In the data rows, 128 means zero.
Here is a table of points, one per row:
[131, 168, 145, 166, 128, 165, 128, 120, 82, 157, 91, 176, 169, 135, 80, 115]
[151, 117, 116, 98, 157, 90, 131, 164, 89, 81, 79, 100, 83, 137, 140, 99]
[106, 89, 153, 181, 88, 180, 134, 96, 173, 91, 114, 111, 163, 132, 164, 140]
[76, 106, 105, 163, 165, 134, 129, 82, 165, 91, 86, 167, 128, 146, 117, 151]
[96, 178, 158, 180, 80, 167, 155, 115, 123, 94, 159, 106, 99, 75, 124, 146]
[161, 115, 143, 106, 89, 108, 118, 164, 159, 167, 156, 151, 154, 164, 130, 92]
[108, 91, 141, 89, 108, 112, 89, 71, 167, 80, 119, 98, 147, 119, 156, 158]
[77, 183, 102, 94, 164, 146, 167, 161, 131, 111, 139, 98, 151, 150, 99, 130]
[152, 100, 128, 108, 83, 100, 105, 161, 160, 167, 145, 143, 123, 142, 143, 91]
[162, 175, 61, 132, 135, 172, 108, 150, 133, 159, 128, 139, 121, 141, 144, 148]
[154, 93, 83, 155, 163, 140, 123, 147, 125, 116, 128, 159, 162, 111, 150, 121]
[152, 91, 149, 111, 176, 106, 144, 120, 76, 140, 134, 90, 168, 126, 125, 122]
[156, 109, 135, 146, 155, 135, 175, 145, 83, 173, 119, 141, 165, 104, 151, 114]
[169, 168, 68, 121, 145, 163, 88, 165, 126, 123, 85, 104, 124, 140, 132, 156]
[157, 83, 113, 113, 123, 93, 150, 168, 166, 165, 152, 105, 81, 155, 116, 91]
[150, 133, 144, 173, 144, 162, 140, 151, 91, 169, 84, 121, 163, 106, 145, 104]
[163, 105, 154, 103, 75, 96, 84, 136, 165, 138, 116, 179, 156, 140, 122, 129]
[92, 177, 149, 189, 158, 148, 99, 109, 173, 111, 141, 97, 86, 150, 100, 170]
[152, 134, 159, 92, 94, 91, 113, 150, 146, 143, 138, 118, 87, 141, 99, 133]
[163, 123, 150, 105, 99, 94, 102, 146, 64, 94, 114, 96, 77, 150, 75, 180]
[70, 168, 152, 113, 159, 92, 167, 89, 153, 127, 154, 164, 136, 70, 141, 118]
[152, 97, 94, 112, 144, 101, 130, 158, 157, 170, 165, 120, 97, 146, 119, 99]
[152, 95, 69, 107, 147, 91, 93, 108, 75, 155, 147, 91, 146, 119, 160, 94]
[158, 127, 78, 105, 139, 143, 117, 83, 76, 166, 163, 172, 114, 126, 102, 130]
[84, 166, 152, 103, 156, 114, 154, 75, 150, 182, 159, 131, 172, 83, 147, 103]
[73, 178, 126, 149, 154, 170, 184, 164, 96, 169, 146, 123, 96, 142, 83, 121]
[90, 91, 156, 151, 114, 172, 128, 82, 156, 108, 74, 101, 161, 95, 150, 102]
[160, 108, 123, 100, 114, 118, 87, 155, 148, 175, 159, 174, 173, 147, 136, 93]
[95, 176, 155, 135, 142, 147, 139, 89, 95, 166, 146, 91, 151, 137, 157, 95]
[76, 123, 82, 125, 158, 124, 175, 129, 166, 86, 120, 123, 149, 138, 152, 143]
[127, 133, 156, 170, 84, 185, 135, 117, 151, 101, 168, 174, 149, 130, 99, 174]
[163, 134, 98, 92, 167, 141, 165, 162, 93, 98, 75, 101, 91, 150, 94, 130]
[135, 83, 141, 99, 140, 90, 94, 82, 125, 88, 127, 87, 164, 146, 155, 128]
[97, 176, 149, 167, 136, 104, 172, 91, 113, 91, 157, 100, 80, 64, 166, 124]
[134, 142, 124, 183, 150, 187, 158, 162, 154, 81, 155, 178, 76, 138, 162, 171]
[113, 96, 147, 103, 82, 101, 104, 82, 74, 90, 112, 142, 117, 97, 92, 178]
[163, 117, 128, 96, 112, 89, 93, 155, 164, 84, 87, 95, 77, 153, 156, 140]
[150, 90, 140, 90, 75, 90, 86, 164, 163, 162, 150, 165, 169, 148, 141, 100]
[79, 180, 137, 194, 143, 159, 167, 154, 97, 154, 117, 100, 73, 105, 116, 114]
[125, 102, 158, 99, 75, 98, 92, 100, 117, 96, 108, 189, 123, 120, 79, 174]
There is one direction along which these points spread out most. How far along it is each point below, from 0 to 99? The average is 50, and the first point in the table lies past the average.
[79, 180, 137, 194, 143, 159, 167, 154, 97, 154, 117, 100, 73, 105, 116, 114] 80
[151, 117, 116, 98, 157, 90, 131, 164, 89, 81, 79, 100, 83, 137, 140, 99] 42
[97, 176, 149, 167, 136, 104, 172, 91, 113, 91, 157, 100, 80, 64, 166, 124] 76
[127, 133, 156, 170, 84, 185, 135, 117, 151, 101, 168, 174, 149, 130, 99, 174] 61
[152, 100, 128, 108, 83, 100, 105, 161, 160, 167, 145, 143, 123, 142, 143, 91] 28
[92, 177, 149, 189, 158, 148, 99, 109, 173, 111, 141, 97, 86, 150, 100, 170] 72
[73, 178, 126, 149, 154, 170, 184, 164, 96, 169, 146, 123, 96, 142, 83, 121] 75
[163, 105, 154, 103, 75, 96, 84, 136, 165, 138, 116, 179, 156, 140, 122, 129] 25
[150, 133, 144, 173, 144, 162, 140, 151, 91, 169, 84, 121, 163, 106, 145, 104] 57
[163, 123, 150, 105, 99, 94, 102, 146, 64, 94, 114, 96, 77, 150, 75, 180] 40
[106, 89, 153, 181, 88, 180, 134, 96, 173, 91, 114, 111, 163, 132, 164, 140] 59
[157, 83, 113, 113, 123, 93, 150, 168, 166, 165, 152, 105, 81, 155, 116, 91] 33
[96, 178, 158, 180, 80, 167, 155, 115, 123, 94, 159, 106, 99, 75, 124, 146] 77
[70, 168, 152, 113, 159, 92, 167, 89, 153, 127, 154, 164, 136, 70, 141, 118] 65
[163, 134, 98, 92, 167, 141, 165, 162, 93, 98, 75, 101, 91, 150, 94, 130] 51
[134, 142, 124, 183, 150, 187, 158, 162, 154, 81, 155, 178, 76, 138, 162, 171] 69
[154, 93, 83, 155, 163, 140, 123, 147, 125, 116, 128, 159, 162, 111, 150, 121] 47
[162, 175, 61, 132, 135, 172, 108, 150, 133, 159, 128, 139, 121, 141, 144, 148] 52
[152, 134, 159, 92, 94, 91, 113, 150, 146, 143, 138, 118, 87, 141, 99, 133] 36
